In the rows, 128 means zero.
A single turn carries every row of the set below to another of its rows. Some are shown first; where does it send the rows asked next?
gorim: [110 171 142 131 117 152 123 107 126 111 158 107 114 129 122 163  92 146
  84 117 124 114 118 119 172 113 116 131 119 154 115 110 109 129 150]
bimu: [167 106  96 149 118 128 146 116 111 115 136 130 118 148 135 145 171 116
 123 116 101 124  93 147 107 117 137 120 137 139 147 158  99 122 130]
ven: [ 98 152 154  99 120 126 135 118 151 121 129 130 124 128  81 166 126 130
 163 140 112 162 108 139 158 139 132 129 138 150 130 123 140 111 158]
zuso: [145 139 119 112 121  92  71 118 118 123 103 132 122 106 136 143 107 135
  76 119 119 142 135 144 111 127 139 136 118 121 138 127 106 133 127]
Zadu: [121 135 140 146 120 134 105 113 170 113  91 115 145 117 140 137 113 155
 109 118 119 145 156 134 112 144 151 160 122 129 131 128 109 113 122]
fuman: [141 157 124 125 116 120 112 106  97 125 141 124 102 107 122 163  86 151
  66 120 117 124 113 129 168 106 128 126 129 129 125 109 119 146 148]
duz: [129 103 128  88 118 134 101 131 157 110 129 136 104 153 101 157 133 133
 165 136 122 139 158 141 136 156 113 138 147 123 145 130 110 130 147]
zam: [103 148 144 149 123 159 121 111 172  98 125  98 137 138 134 141 112 155
 117 114 128 129 150 124 141 144 132 159 114 145 122 122 108 106 130]
Komi: [166  97 118 145 132 145 165  99 132  97 162 141 126 141 124 157 138 142
 132 138 111 134 122 124 143 109 155 122 139 114 130 161 110  81 133]
gikun: [121 136 116 119 129 114  81 124 151 107  97 109 120 119 138 123 135 128
  97 110 123 147 148 134 104 127 148 154 105 126 133 142 114 112 117]
Gomog: [118 142 120 122 128 108  74 120 145 107 100 110 123 123 139 128 127 129
 100 116 129 148 146 143 105 138 148 150 108 132 133 133 108 106 120]
Mamo: [167 121 114 143 143 150 160 123  97 132 146 127 112 112 116 149 162 113
 113 106 104 141  95 156 147  89 136 125 142 130 137 144 100 103 136]
tatu: [113 170 134 134 110 147 133 102 119 108 161 108 106 124 118 167  93 150
  87 117 120 119 114 118 172 113 124 136 116 148 114 109 120 130 149]
mok: [130 102  95 125 129 136 145 113 110 164 124 143 125 138 117 159 169 131
 145 146 152 123 114 124 150 137 153 116 112 149 159  95 109 133 127]
sof: [177 113 105 140 130 144 159 123  95 123 137 131 106 127 129 146 159 116
 119 108  96 126 100 157 124 109 132 123 134 118 140 151  87 120 122]
Kerir: [122 127 132 147 116 141 109 114 177 111  95 113 139 116 135 138 123 152
 108 111 117 143 160 129 110 133 146 168 121 126 136 132 114 118 122]
puzaz: [117 152 145 155 101 157 146  99 155 108 145 114 139 122 122 168  95 166
 101 114 113 123 131 113 153 127 125 154 124 147 122 110 120 133 147]
Ped: [156 111 108 146 109 132 154 105 126 111 131 134 116 147 136 152 162 121
 128 136  96 131 101 133 101 111 167 114 135 136 136 170 108 108 128]
lipa: [146 115 106 100 122 133 154 108 106 160 123 147 129 140 123 153 149 143
 161 149 132 109 124 102 139 137 163 106  93 132 132 119 105 125 117]
denup: [133 155 114 104 126 105  74 116  97 116 137 119  95 118 128 150 103 125
  69 118 130 128 123 142 142 114 123 126 115 131 131 118 102 131 135]
zomin: [126 108 142  80 116 143 103 140 146 145 100 131  88 131 112 154 130 127
 148 144 104 147 152 143 131 126 144 122 154 119 137 138 114 146 144]
Vugav: [104 144 137 150 113 161 131 107 174  93 132 101 131 135 129 147 117 153
 118 109 123 128 152 119 133 138 130 167 110 139 124 123 111 112 128]
Dab: [138 103  84 109 146 131 143 127 140 144 123 144 156 124  90 156 140 110
 153 133 154 106 129 121 164  94 141 126 137 139 127 113 105 113 139]
Pabek: [118 154 155 151 110 161 138 105 157 112 136 115 145 124 128 161  89 167
  99 117 114 119 134 115 157 130 123 146 126 148 119 114 110 131 145]
Posul: [167 107 120 145 142 138 163 107 124 103 176 140 145 129 115 153 147 133
 124 119 114 141 104 124 153 102 134 124 135 132 131 153 117  82 147]
muzu: [140 151 106 106 130 100  83 118  92 112 133 118  93 116 130 140 105 131
  68 115 125 130 119 135 147 114 127 126 110 122 128 124 114 134 133]
roruf: [128 128 147  92 105 117 127 121 162 108 132 153 144 136  92 167 121 140
 168 136 106 148 130 127 131 163 114 134 134 136 136 131 125 129 155]
rela: [114 136 158 101 134 142 147 123 128 139 115 127 103 118  89 163 100 147
 152 144 109 153 113 156 182 135 131 123 148 114 135 114 128 125 142]
Deve: [144 107  90 110 133 125 132 107 123 165 122 134 146 143 107 147 155 138
 161 142 149 109 123 101 153 113 157 113 126 156 134 117 122 113 140]
zipo: [147 119 100  89 134 133 153 117 127 151 117 144 145 126 102 152 129 126
 166 143 133 102 136 101 149 100 162 113 114 126 108 131 104 108 125]
gez: [148 134 111 114 127  91  76 122 120 120 100 128 121 105 136 132 117 135
  73 113 117 143 131 135 115 120 139 138 116 120 138 135 118 136 128]
bizud: [110 124 144  75 125 122  99 152 131 149 112 118 105 137 116 141 143 113
 137 134 103 148 110 136 134 120 134 107 135 151 134 141 132 152 156]
Defeg: [124 116 139  93 148 129 128 141 111 128 134 117 106 143 103 143 109 146
 146 129 119 134 106 155 185 150  95 118 135 117 145 115 121 141 140]
lekik: [134 116 101  97 135 134 171 138 132 132 126 161 153 110  97 166 133  99
 149 136 135 109 124 126 148 109 142 123 104 119 119 117  88 126 120]
dem: [119 107  94 122 135 132 157 135 130 145 127 155 148 116  98 169 161  97
 136 136 151 125 108 137 153 115 140 126 116 147 148  96 100 134 133]
Bule: [167 127 130 135 141 143 172 117 107 120 163 139 136 108 114 153 150 120
 117 111  98 146  94 134 147  90 140 120 127 130 122 153 109  91 141]
bagos: [152 100 107 155 122 142 151  97 138 107 142 129 113 150 128 156 156 132
 130 144 113 137 115 131 127 103 171 120 151 131 138 163 116  88 135]
fori: [132 117 148  78 130 109 121 152 115 140 125 132 132 135 117 140 117 137
 135 127  97 135  96 135 147 144 102 105 123 132 138 133 127 166 148]
Vofug: [124 118 111 109 124 143 172 127 112 151 121 158 124 116 115 168 154 112
 143 148 133 124 114 130 140 132 159 115  90 126 141 105  91 137 112]
lebe: [138 159 135 120 114 127 106 107 105 129 140 127 109 108 124 168  82 145
  65 122 116 120 118 130 161 105 122 123 131 134 125 110 106 147 147]

Gomog goes to Zadu
Kerir goes to Vugav
Where do these go?
fori goes to bizud
Dab goes to lekik
Mamo goes to sof

